(in the rows, 128 means zero)
Where one turn sends some rows of the set: a few examples, then the rows asked
Bemu: [121,95,139,139,126,154,129,124,90,147,122,176,168,120,138,173,108,118,148,102,137,141,134,125,126,140,106,105,119,140,92,145]
sed: [104,115,100,169,116,129,140,117,120,173,91,145,152,98,122,139,101,133,149,132,137,134,165,141,146,104,150,119,102,103,122,151]
dab: [144,119,167,156,131,165,149,105,104,111,136,94,117,130,112,132,112,136,114,147,141,151,128,145,168,142,139,122,168,132,153,146]
gov: [117,152,148,111,119,113,96,103,150,153,130,129,131,139,139,109,143,125,126,143,113,104,154,172,155,157,113,100,127,142,143,100]
Kas: [108,109,136,141,118,130,123,138,111,156,126,140,140,117,86,159,92,126,88,117,167,116,149,119,117,127,148,149,128,104,107,140]
gosir: [99,85,136,133,95,145,111,118,164,133,133,85,118,142,150,173,153,86,139,141,127,131,126,92,147,131,133,96,136,143,132,116]
zor: [74,103,98,106,108,126,142,121,162,105,121,142,122,101,147,123,114,83,157,160,137,107,122,121,135,132,134,95,133,150,153,144]
mavev: [83,100,143,132,134,87,114,109,144,142,116,120,146,128,139,115,155,110,118,153,160,143,111,157,145,140,173,95,131,133,100,101]
Migud: [109,107,137,133,87,106,107,159,131,155,137,150,166,145,116,103,137,127,90,156,132,122,146,101,179,140,140,93,141,141,141,140]
labev: [123,125,127,96,104,148,108,133,136,121,124,136,137,137,116,154,88,137,103,172,141,102,127,147,124,168,136,96,165,96,141,124]
supe: [80,142,108,134,146,113,103,88,150,149,94,139,119,134,134,131,138,149,135,128,140,146,135,136,112,174,107,134,147,140,132,122]
lopo: [117,73,98,143,121,160,125,139,132,166,148,121,148,145,117,104,109,141,171,140,145,145,157,82,158,118,139,118,113,143,138,135]
buko: [88,123,94,144,113,137,128,140,116,123,141,145,150,132,126,141,72,130,150,158,130,147,152,128,141,116,88,98,107,136,148,128]
Gegup: [97,74,125,142,123,109,141,161,143,119,162,170,140,88,152,141,105,132,118,145,149,138,127,135,130,146,163,113,154,124,104,154]
gikeg: [141,117,142,115,130,105,146,143,135,143,142,133,123,135,131,92,129,115,153,170,113,129,174,83,152,143,109,136,122,109,140,96]
Sop: [142,132,160,128,122,134,144,141,118,121,105,121,97,107,108,119,145,140,137,133,133,121,131,172,153,147,173,101,142,143,153,101]
moza: [125,89,124,127,141,173,118,138,108,104,109,134,118,139,102,114,156,121,128,141,149,126,154,98,171,160,145,125,103,143,170,137]
vof: [116,115,121,117,151,127,140,125,130,128,105,128,117,110,174,111,93,100,172,142,122,142,127,120,133,144,82,139,132,134,120,104]
Sedo: [124,139,114,128,136,123,96,88,117,133,141,150,135,134,210,133,116,114,117,110,128,111,138,127,143,140,124,121,160,128,131,127]
vumub: [119,84,141,156,154,137,133,135,87,126,148,123,98,122,119,115,117,111,100,143,162,109,131,131,142,135,175,137,124,123,172,156]
teg: [120,90,122,120,135,153,133,105,153,120,109,139,132,140,196,114,133,126,128,143,141,111,103,134,144,136,107,95,157,100,129,176]
kem: [137,133,135,150,141,120,164,94,151,142,115,98,153,157,138,161,139,144,119,106,142,145,122,162,118,139,125,118,146,122,149,167]
zevut: [157,129,111,111,139,154,129,153,125,156,141,118,141,125,119,106,121,103,118,126,149,125,128,126,186,138,118,78,183,112,117,125]
Salo: [146,82,142,139,115,164,165,126,121,178,125,118,131,157,120,162,150,132,157,127,109,143,143,120,143,153,98,104,136,111,104,152]
fise: [76,113,105,163,115,133,123,117,156,142,143,122,109,124,165,120,112,113,141,121,118,106,156,132,103,143,103,100,127,132,168,107]
dilap: [134,84,143,101,155,146,121,106,132,132,155,147,139,129,112,166,131,98,145,139,122,99,157,130,158,178,150,143,153,102,138,124]
Mibu: [127,100,113,98,139,145,188,131,122,125,168,103,105,141,163,118,122,125,120,135,138,110,140,157,133,135,151,135,132,152,103,149]
nal: [138,102,180,104,144,119,170,133,161,115,112,159,122,116,135,130,116,108,135,109,174,113,146,108,146,126,147,96,112,127,119,125]
fev: [120,115,127,130,125,144,190,138,177,128,107,102,138,139,141,90,132,126,142,150,118,128,132,139,129,132,152,99,93,106,139,151]
Guge: [138,130,99,136,153,112,136,97,104,152,109,149,119,151,140,143,157,96,136,101,121,145,161,145,118,122,132,140,116,118,104,141]
Paf: [116,101,113,96,154,137,86,169,134,134,134,102,126,156,129,162,104,129,140,162,146,142,162,122,123,134,158,112,101,140,132,123]
tuz: [111,105,144,118,115,178,134,131,138,116,124,153,109,120,128,116,157,106,113,128,124,139,99,133,154,127,161,83,129,156,175,141]
Zuk: [154,73,133,124,132,123,115,141,143,135,161,146,143,128,133,123,189,118,127,140,150,145,123,133,143,104,114,136,138,152,135,159]
baf: [134,100,133,159,106,127,116,131,152,154,169,95,100,179,124,118,152,147,127,143,120,129,162,134,122,122,150,129,139,133,130,153]
Nebik: [126,99,105,159,129,118,134,158,135,151,151,158,143,87,158,120,105,99,144,111,115,159,173,118,128,118,139,108,141,147,127,112]
Mede: [120,140,166,121,134,115,154,119,105,126,112,88,199,159,126,127,135,121,126,152,132,131,154,110,134,128,142,103,144,129,129,126]
Mil: [95,154,142,146,103,117,130,92,113,179,113,144,150,138,140,152,127,146,122,112,120,131,130,103,126,114,138,136,140,144,136,159]
san: [112,87,134,131,144,171,121,133,131,154,115,92,163,117,143,129,108,97,91,151,131,122,158,145,106,108,155,104,134,100,128,164]
kitol: [102,81,144,135,130,118,146,102,151,130,106,135,121,126,107,158,125,113,149,164,176,126,116,105,127,180,151,111,114,110,122,169]
tavi: [131,160,120,100,133,99,123,140,124,132,147,167,105,150,129,141,139,124,101,128,135,116,175,141,122,146,165,107,125,109,106,136]

san turns into Paf
teg turns into tavi
Sedo turns into Guge
Now these:
zor turns into gov
dilap turns into Zuk
baf turns into kitol
tuz turns into Sop
sed turns into buko

Where one turn sends some rows of the set: a few examples, then the rows asked
Bogap: [120,99,97,155,134,134,135,127,138,126,177,142,139]
pip: [132,107,148,162,132,88,114,127,116,114,129,148,165]
sul: [94,146,182,130,119,113,145,135,99,107,129,135,140]
miva: [97,162,138,90,151,143,148,145,142,134,142,142,126]
Mipi: [132,121,103,105,150,155,137,106,145,118,120,168,143]
defa: [93,163,172,130,131,112,134,138,97,142,106,127,137]
Zole: [111,98,176,145,108,131,110,112,124,136,108,143,137]
bima: [118,97,109,181,132,126,141,126,150,130,123,154,138]
Zaz: [136,158,166,121,108,117,128,125,139,140,105,146,111]
Seb: [120,99,104,127,166,155,165,137,136,156,156,137,141]
mer: [108,149,164,121,83,120,136,117,129,130,115,120,148]
Bobu: [117,102,159,152,95,120,140,133,99,158,130,165,153]
vel: [116,102,146,176,137,128,128,139,74,132,137,138,142]
todi: [103,108,111,143,168,146,144,123,90,151,153,105,139]
Mizaf: [120,84,148,168,129,126,168,129,90,133,140,133,147]
Daru: [109,127,113,74,130,119,131,135,154,120,135,134,138]
tova: [121,180,103,122,129,111,139,133,108,113,123,143,130]
Pima: [130,97,87,139,163,146,158,143,113,135,140,128,119]
filim: [144,133,123,85,131,146,162,127,151,122,133,141,115]
fizo: [107,147,172,112,131,90,141,117,140,128,126,124,162]
Muko: [148,93,102,129,149,122,144,131,138,141,152,172,127]
goti: [113,151,126,85,168,146,142,139,133,134,119,113,133]
zada: [89,142,139,103,131,100,133,88,142,129,112,138,123]
ruto: [108,120,136,141,137,129,161,145,60,132,107,138,146]
tikub: [136,85,86,128,112,129,147,126,114,148,122,157,137]
notib: [140,119,154,114,129,110,122,100,74,123,129,116,136]
nusad: [141,114,153,182,117,118,137,107,117,142,145,147,153]
Zos: [139,130,111,132,144,156,112,171,139,149,128,137,153]
Pomus: [129,91,128,151,134,103,136,140,120,175,126,106,121]
bon: [117,140,137,115,164,159,147,156,119,154,129,121,98]
Zibe: [118,135,106,104,138,137,115,105,158,138,148,112,141]
bos: [105,153,157,135,169,117,135,163,109,111,118,121,142]

bima turns into Zole
Zibe turns into tikub
Now these:
tova turns into Zos
miva turns into Seb
Daru turns into Muko
goti turns into Pima
bos turns into bon
Bogap turns into Bobu

Where one turn sends some rows of the set: a few examples, then the rows asked
sidir: [164,119,158,121,112,162,150,147,134,140,153,152]
ganon: [136,145,146,172,164,132,167,131,131,120,140,171]
sek: [150,98,156,130,147,130,141,119,60,135,152,151]
ros: [153,122,146,124,114,163,157,151,127,141,132,146]
Rata: [144,124,212,173,150,133,122,116,138,151,148,104]
tobeb: [162,144,159,123,172,169,131,83,104,106,125,125]
Zopa: [133,152,142,166,176,123,162,128,127,118,134,162]
kop: [128,111,150,176,163,142,149,124,122,101,162,94]
Geg: [138,117,157,160,153,143,136,118,114,87,161,90]
zeral: [153,121,143,109,115,161,147,145,122,139,140,144]
zuz: [127,145,131,159,162,134,166,134,124,123,129,165]
det: [169,138,169,126,168,173,134,81,94,113,119,127]
Dugo: [151,121,206,160,133,136,127,119,140,174,139,139]
Kasad: [158,127,149,116,116,156,147,152,136,136,148,138]
bep: [160,125,150,125,114,160,137,155,124,153,154,146]
fomo: [135,121,155,166,153,156,144,110,117,87,142,90]
kul: [139,128,203,182,159,118,132,125,130,168,142,137]
saz: [149,105,212,163,140,128,122,106,110,170,145,134]
menet: [177,143,175,129,174,170,133,77,107,107,136,134]
pobig: [139,117,163,172,151,149,143,114,124,85,162,99]
Pir: [157,103,162,136,148,142,128,115,55,143,154,151]
Fud: [138,145,140,157,171,137,168,132,135,143,134,167]
tedi: [174,149,171,132,176,172,117,83,103,117,137,125]
fikiv: [157,93,166,134,144,138,142,109,61,131,155,156]
Silin: [160,107,153,111,120,162,148,147,123,152,155,132]
livu: [152,95,157,126,137,146,147,116,60,137,137,148]
dod: [137,124,204,184,152,121,134,114,136,164,139,142]
dul: [155,127,216,164,158,137,118,90,124,160,133,132]
Nolar: [149,98,152,126,147,142,140,109,57,128,142,147]
talo: [151,107,214,160,147,126,121,115,104,171,149,126]
gek: [170,145,169,126,181,173,132,86,122,117,135,112]
Lan: [157,134,216,162,168,134,119,98,121,161,135,127]
Gamum: [134,126,155,178,156,149,130,120,121,94,161,95]
puva: [143,120,210,177,146,133,121,104,139,150,146,113]
bega: [134,152,141,176,167,135,154,139,130,130,141,164]
Dile: [156,126,208,153,140,136,124,128,137,176,140,135]
Bez: [125,144,139,173,163,137,170,132,126,118,123,154]
maku: [153,98,160,133,169,140,142,102,58,142,147,145]
sok: [128,120,146,162,151,148,143,119,122,86,150,96]
tuze: [177,149,167,113,172,165,128,86,106,117,130,133]

Geg turns into tuze
Lan turns into talo
Silin turns into Fud
Now these:
tedi turns into Pir
dul turns into saz
sok turns into tobeb
Bez turns into fomo
menet turns into fikiv

Where one turn sends some rows of the set: a few examples, then the rows asked
zer: [90,116,101,129,118,198,140,165,113,160,144,127,174,88,107,111,61,139,121,123,161,103,125,125,175,164,168,101]
Puzu: [89,107,114,126,114,191,150,168,131,165,145,110,170,73,102,120,76,140,148,132,154,102,139,120,178,156,179,97]
Depu: [114,153,148,130,151,154,118,184,107,163,75,87,158,118,75,110,113,86,147,99,116,138,94,122,161,180,216,126]
nutob: [121,138,132,130,149,134,131,165,132,136,90,107,153,109,110,140,116,102,156,139,144,172,117,147,130,148,214,145]
lovud: [134,87,133,121,122,173,123,193,139,121,84,127,127,95,82,103,84,150,117,126,123,156,156,54,172,167,150,157]
Bave: [92,106,103,120,101,205,136,157,114,152,135,123,182,85,122,115,70,142,143,116,145,111,138,121,180,171,168,104]
Nazez: [118,79,135,153,146,170,126,221,109,120,104,109,192,108,104,125,128,111,122,128,124,160,130,95,140,141,183,177]
Biv: [144,137,112,79,121,181,134,165,136,150,98,118,128,70,115,101,77,160,125,112,133,94,138,131,160,165,153,125]
Tetu: [118,86,132,162,141,169,134,212,118,116,106,111,197,94,113,111,127,110,130,131,126,170,142,99,154,147,183,183]
lenev: [84,89,145,152,116,205,119,179,77,99,111,105,179,93,92,97,82,121,95,96,127,123,133,99,177,153,168,137]
kal: [135,136,110,77,124,189,135,186,140,137,111,141,124,80,120,105,64,148,118,133,140,106,140,128,167,176,153,120]
Maned: [118,138,124,114,139,137,133,171,137,135,74,97,149,108,107,150,107,109,161,142,145,175,116,135,144,139,213,138]
Tubif: [126,171,140,135,156,150,125,191,109,164,77,98,153,130,72,109,104,100,131,104,133,140,83,132,155,178,201,128]
Zetud: [111,164,145,123,139,153,155,179,113,165,88,85,155,127,69,105,113,92,156,110,129,145,100,133,154,185,207,124]
kap: [125,114,134,153,118,145,127,217,99,131,73,108,116,114,82,81,108,122,97,106,95,146,115,80,171,151,169,155]
nukul: [114,165,142,138,150,149,139,174,113,162,87,87,139,126,62,106,118,95,145,107,132,135,96,136,149,180,202,132]
Lide: [112,79,132,171,141,166,139,214,109,120,114,114,186,103,103,113,116,134,117,127,119,165,118,87,137,143,185,172]
Timup: [137,154,110,72,136,183,152,173,143,147,108,125,136,77,113,80,85,144,127,130,156,105,143,123,166,174,164,130]
Gufuf: [120,95,127,105,127,190,126,192,128,110,78,127,133,93,90,110,82,133,104,132,130,155,167,63,165,173,147,168]
lora: [120,89,124,111,116,192,127,205,131,121,94,130,133,109,91,118,87,141,105,129,124,145,159,60,165,163,143,168]
Bimag: [121,129,131,156,114,158,115,209,100,135,63,98,131,126,75,86,117,105,99,108,103,142,121,84,179,139,166,158]
mol: [95,122,117,114,115,173,143,159,114,159,145,121,181,85,123,101,80,130,139,117,174,106,135,128,185,157,185,96]
Befa: [91,84,132,151,117,213,120,196,77,109,108,111,169,92,96,95,90,132,90,100,121,120,129,104,168,132,161,131]
Befit: [111,158,139,125,151,160,140,179,109,158,87,70,155,123,62,116,111,104,143,97,133,124,85,137,150,176,205,135]
poz: [124,127,98,74,120,206,140,176,132,141,102,123,124,70,115,93,75,138,126,125,125,102,147,124,170,183,157,128]
Loza: [93,119,120,115,105,187,150,144,117,165,129,122,170,75,111,104,66,138,142,130,152,117,146,121,169,156,177,84]
Benub: [97,73,140,158,129,197,122,181,88,103,120,99,169,78,88,85,88,134,98,99,119,118,120,106,166,135,178,140]
puvo: [113,140,125,130,154,139,129,183,138,142,96,109,158,114,112,140,102,95,140,152,146,168,103,135,141,141,225,153]
Lerop: [98,88,135,155,109,188,122,198,69,97,108,109,170,107,88,91,87,137,92,107,118,119,114,95,162,151,154,123]
nipig: [134,136,127,68,124,188,151,159,135,151,116,121,137,73,112,92,72,143,126,123,130,97,145,128,149,182,165,125]
Nik: [105,168,143,110,160,153,142,177,106,161,85,90,144,119,71,99,106,95,136,98,156,136,98,126,167,176,213,119]
Fide: [118,82,115,116,121,174,134,205,121,105,94,123,134,105,90,111,86,139,101,151,124,147,148,61,149,165,146,163]
Gem: [87,111,117,131,113,191,142,152,115,155,144,125,158,76,105,110,74,137,138,126,156,103,143,131,171,163,171,89]
Bim: [137,134,118,83,125,188,139,160,139,143,114,132,122,75,110,102,77,153,126,124,141,101,149,129,151,183,149,127]
Mazan: [118,145,125,126,150,151,126,164,142,141,75,98,166,108,110,133,110,97,150,146,127,171,111,122,135,146,225,162]
Sabi: [117,152,136,106,149,146,141,160,140,126,95,110,166,113,119,130,103,113,150,135,165,171,115,134,144,145,223,149]
pumer: [125,123,130,152,119,151,120,206,96,141,66,99,134,111,82,73,116,99,101,94,105,139,128,91,187,159,165,165]
Fole: [121,141,123,109,140,137,145,158,123,144,81,98,159,108,118,126,108,99,152,134,139,172,116,148,128,145,218,145]
luvi: [124,114,114,154,110,150,118,188,91,120,63,88,131,122,71,72,108,114,106,98,113,142,116,95,181,149,160,156]
zud: [122,65,130,145,143,165,135,219,117,97,111,103,184,103,94,117,123,115,140,134,130,166,133,98,150,157,178,172]

Benub turns into luvi
poz turns into Mazan
Now these:
Tubif turns into kal
Zetud turns into nipig
Bim turns into nutob
Nazez turns into Befa
kap turns into Fide
pumer turns into Gufuf
Timup turns into Sabi
Befit turns into Biv

Where one turn sends some rows of the set: a few examples, then the rows asked
disi: [134,139,107,111,151,172,131,77,130,110,146,138,144,161,117,89,139,119,101,104,130,123,130,138,179]
Gevi: [138,150,120,116,145,166,157,97,130,122,131,121,122,162,110,104,128,126,96,149,122,137,141,142,161]
Meb: [129,134,79,142,103,117,77,104,139,142,113,105,168,105,105,139,119,135,118,99,203,101,123,118,134]
Zuza: [122,145,120,109,145,159,161,96,140,122,132,117,129,158,108,102,131,125,105,143,132,131,133,149,174]
dumi: [186,159,120,160,101,136,74,100,112,135,99,121,145,130,115,120,126,150,96,85,178,133,122,109,91]
Milu: [106,147,120,155,106,122,62,126,150,125,84,136,130,111,102,134,137,112,146,99,196,125,112,141,122]
gub: [123,140,92,130,129,101,87,115,131,142,95,102,155,129,132,140,117,137,102,78,187,109,116,104,109]
nor: [143,141,116,120,149,165,143,87,133,123,146,145,140,151,112,104,126,140,112,133,117,142,106,164,171]
Naf: [149,140,113,120,151,165,143,86,133,124,144,144,139,149,112,103,123,142,108,132,117,141,108,163,170]
Zega: [148,154,108,147,120,120,72,122,109,138,99,118,134,144,132,144,116,135,90,101,163,134,135,88,79]
Ginu: [124,150,128,113,141,164,156,98,134,120,135,124,123,162,108,104,134,123,105,150,125,138,135,145,166]
Tupu: [133,161,127,163,80,143,53,122,114,128,131,136,139,127,101,145,131,122,122,141,174,143,136,103,102]
pim: [136,144,112,112,148,160,161,94,136,125,127,116,128,158,110,101,127,127,96,141,129,129,139,146,168]
Lisas: [123,145,120,113,145,176,128,82,128,106,153,144,141,165,114,91,144,115,108,111,128,130,127,140,178]
Gipen: [151,142,116,122,149,167,142,86,130,123,144,146,138,152,112,103,123,141,108,135,114,144,109,161,166]
runa: [81,146,129,126,114,106,76,127,135,130,113,114,151,135,125,146,135,123,132,93,189,123,99,110,118]
Fol: [135,140,92,156,119,117,71,116,147,134,70,125,136,106,107,130,125,122,125,86,196,112,123,137,118]
pufo: [145,143,119,122,148,167,140,88,130,121,146,148,137,152,112,104,126,140,111,135,115,145,107,162,168]
ded: [158,151,100,170,113,129,62,120,132,132,72,136,121,117,108,132,122,122,113,102,179,129,139,127,95]
ridav: [106,161,146,143,105,123,62,134,114,126,117,130,131,149,126,148,135,121,119,116,166,149,118,96,89]
vov: [146,144,107,117,150,178,130,77,123,110,145,141,139,165,117,89,136,120,93,109,122,129,137,134,170]
Gipo: [152,143,109,141,108,118,87,94,135,138,98,105,166,114,113,118,130,151,114,62,203,110,100,126,123]
tigo: [110,154,152,140,92,125,74,108,136,125,118,121,158,124,107,124,151,135,143,83,202,130,84,131,128]
rego: [137,148,121,118,144,181,125,82,121,107,151,147,135,168,115,92,142,116,100,117,121,135,135,134,168]
Rire: [93,146,122,143,84,126,63,119,137,129,133,123,158,115,98,146,138,121,143,122,199,124,112,119,134]
kikal: [129,158,129,168,102,134,52,129,134,123,84,146,116,122,103,135,135,112,132,115,179,143,127,130,100]
kota: [167,148,85,162,97,133,66,107,116,141,111,119,150,117,107,140,113,137,96,118,179,121,147,100,102]
fad: [145,169,163,160,84,143,61,114,113,123,119,138,137,138,108,125,146,135,124,104,176,153,107,114,95]

rego turns into Lisas
kota turns into Tupu
Now these:
Ginu turns into Zuza
pufo turns into nor
ded turns into kikal
gub turns into Zega
fad turns into tigo

